In the rows, 128 means zero.
Each named move below is a turn or a mirror, shown by a few rows before and after it. Which moves, in which order, take the first row of each later pair to the second? The first pair is answered.
move J839:
[150 129 134 151 126 147 125 130 149] -> [151 127 132 151 121 149 127 128 149]
[127 145 125 123 150 127 116 131 120] -> [130 142 116 118 128 137 129 120 112]
[173 105 154 185 106 166 142 134 216] -> [174 103 151 182  98 170 146 130 211]
[140 142 103 135 156 129  89 110 132] -> [146 141  90 127 130 143 105  95 120]
move J775:
[138 138 141 153 132 137 133 132 158] -> [126 125 138 145 125 107 141 157 141]
[ 89 142 110  81 113 124  95  74  77] -> [ 95 155 126  95 148 137  71  64 107]
[162 148 134 136 141 138 137 126 147] -> [149 141 139 132 144 104 138 156 132]
move J83:
[176 139 129 164 129 193 145 122 161] -> [160 118 144 165  93 179 146 104 172]
[118 110 146 150 115 136 129  96 174] -> [134 101 132 153 105 118 164 162 148]
[157 112 116 159  91 148 143 128 156] -> [169 125 106 159 113 156 143 142 147]
[ 94 134 120 100 147  82 123  98 113] -> [ 98 128 118  99 137  74 136 118 107]

Each pair is two moves apart.
[118 122 123  96  90 118 146 119  97] -> [109 134 150 110 159  93 106 144 123]
J839, J83
[114 157 114 110 193 143 118 148 110] -> [100 138 113  97 116 166 128  75 112]
J839, J83
[139 119 111 109  88 114 171 158  90] -> [155 119 132 133  81 163 155  92 147]
J775, J83
[129 144 133 140 180 138  93 139 153] -> [134 143 133 141 176 145  92 129 159]
J839, J775
[ 98  88  98 124 111  70 143 175  77] -> [145 108  71 134  78 177 165  95  98]
J775, J83
[119 107 122 133 101 131 141 119 122] -> [120 114 136 140 148 112 123 151 131]
J839, J83
[ 77 126 153 141 140 100 121 124 142] -> [108 127 112 129  88 138 171 126 108]
J83, J775
[149 154 101 125 133 161 137 111 112] -> [133 119 110 128  83 132 156 126 112]
J83, J83
[100  92 178 144  88 126 101  56 189] -> [ 86  76 164 128  46 103 126  77 153]
J775, J839
[124 147 102  99 138 144 127 114  92] -> [115 143 117 104 164 116 113 138  97]
J775, J775
[ 69 105 163  92 164  86 108 121 107] -> [103 123 145  99 139 170 119  47 125]
J839, J775
[113 136 147 129 172 114 108  97 122] -> [121 131 118 114 120 132 141  81  95]
J775, J775
[114 120 144 132 152 102 112 131 144] -> [119 123 137 133 159 102 117 146 137]
J83, J83
[139 142 118  97 132 142 116 118 133] -> [128 135 120  91 126 117 121 142 123]
J775, J775
[141 137 109 117 103 131 142 151  98] -> [137 160 122 121 157 141 106 130 117]
J83, J839
[126 153 131 131 155 151 106  87 137] -> [112 115 152 139 101 126 123  89 157]
J83, J775
[157 117 130 165 148 134 146 187 170] -> [128  99 158 162 119 133 120 124 200]
J83, J83
[125 121 112 106 144 176  99  50 136] -> [158 105  80 111 130 140 167 181  85]
J83, J83
[149 119 101 115  90 152 139  73 109] -> [115  93 159 143 133  78  98 122 156]
J839, J83
[185 142  76 139 158 192 191 182  82] -> [194 150  83 150 179 209 176 169 104]
J775, J839
[115 161 141 134 161 114 179 142  68] -> [ 86 161 156 127 168 105 148 107  81]
J83, J775
[123  94 183 144 123  90 106 124 196] -> [169 138 108 119 157 107 156 206 108]
J775, J83
[136 139  86 116 135 147 135 146 106] -> [105 135 123 122 163 121  92 125 137]
J83, J775
[126 128 133 129 148  93 145 200 118] -> [135 139 142 140 179 108 128 187 140]
J775, J839
[110 115 138 133 159 136 125 115 124] -> [115 104 123 128 121 139 149 118 107]
J839, J83
[155 120 141 156 165 152 114 143 209] -> [133  87 106 117  72 108 173 179 132]
J775, J839
[123 134 109 124 110 117 124 156  94] -> [124 152 109 121 143 130  99 136 100]
J83, J775
[183 151 101 139 151 163 162 161 114] -> [132  92 144 140  57 133 154  97 151]
J83, J83
[116 141  73  77 150 118 119 134  89] -> [ 88 109  96  79  97  99 121 110 105]
J83, J83
[154 142 101 129 122 156 165 139 119] -> [137 137 106 128 134 118 159 173 110]
J839, J775
[ 89 117 140 113 151  71  94 118 161] -> [133 127  74  93 102 109 165 153  95]
J839, J83
[142 161  96 105 142 164 125 115  92] -> [121 114 112 108  73 125 153 128  95]
J83, J83
[ 79 110 164 118 108  90  98  80 129] -> [ 89 117 161 121 108 115  99  60 136]
J775, J775
[115 125  85  64  79 118 139 108  50] -> [ 81 127 149  93 174  65  61 128 112]
J839, J83
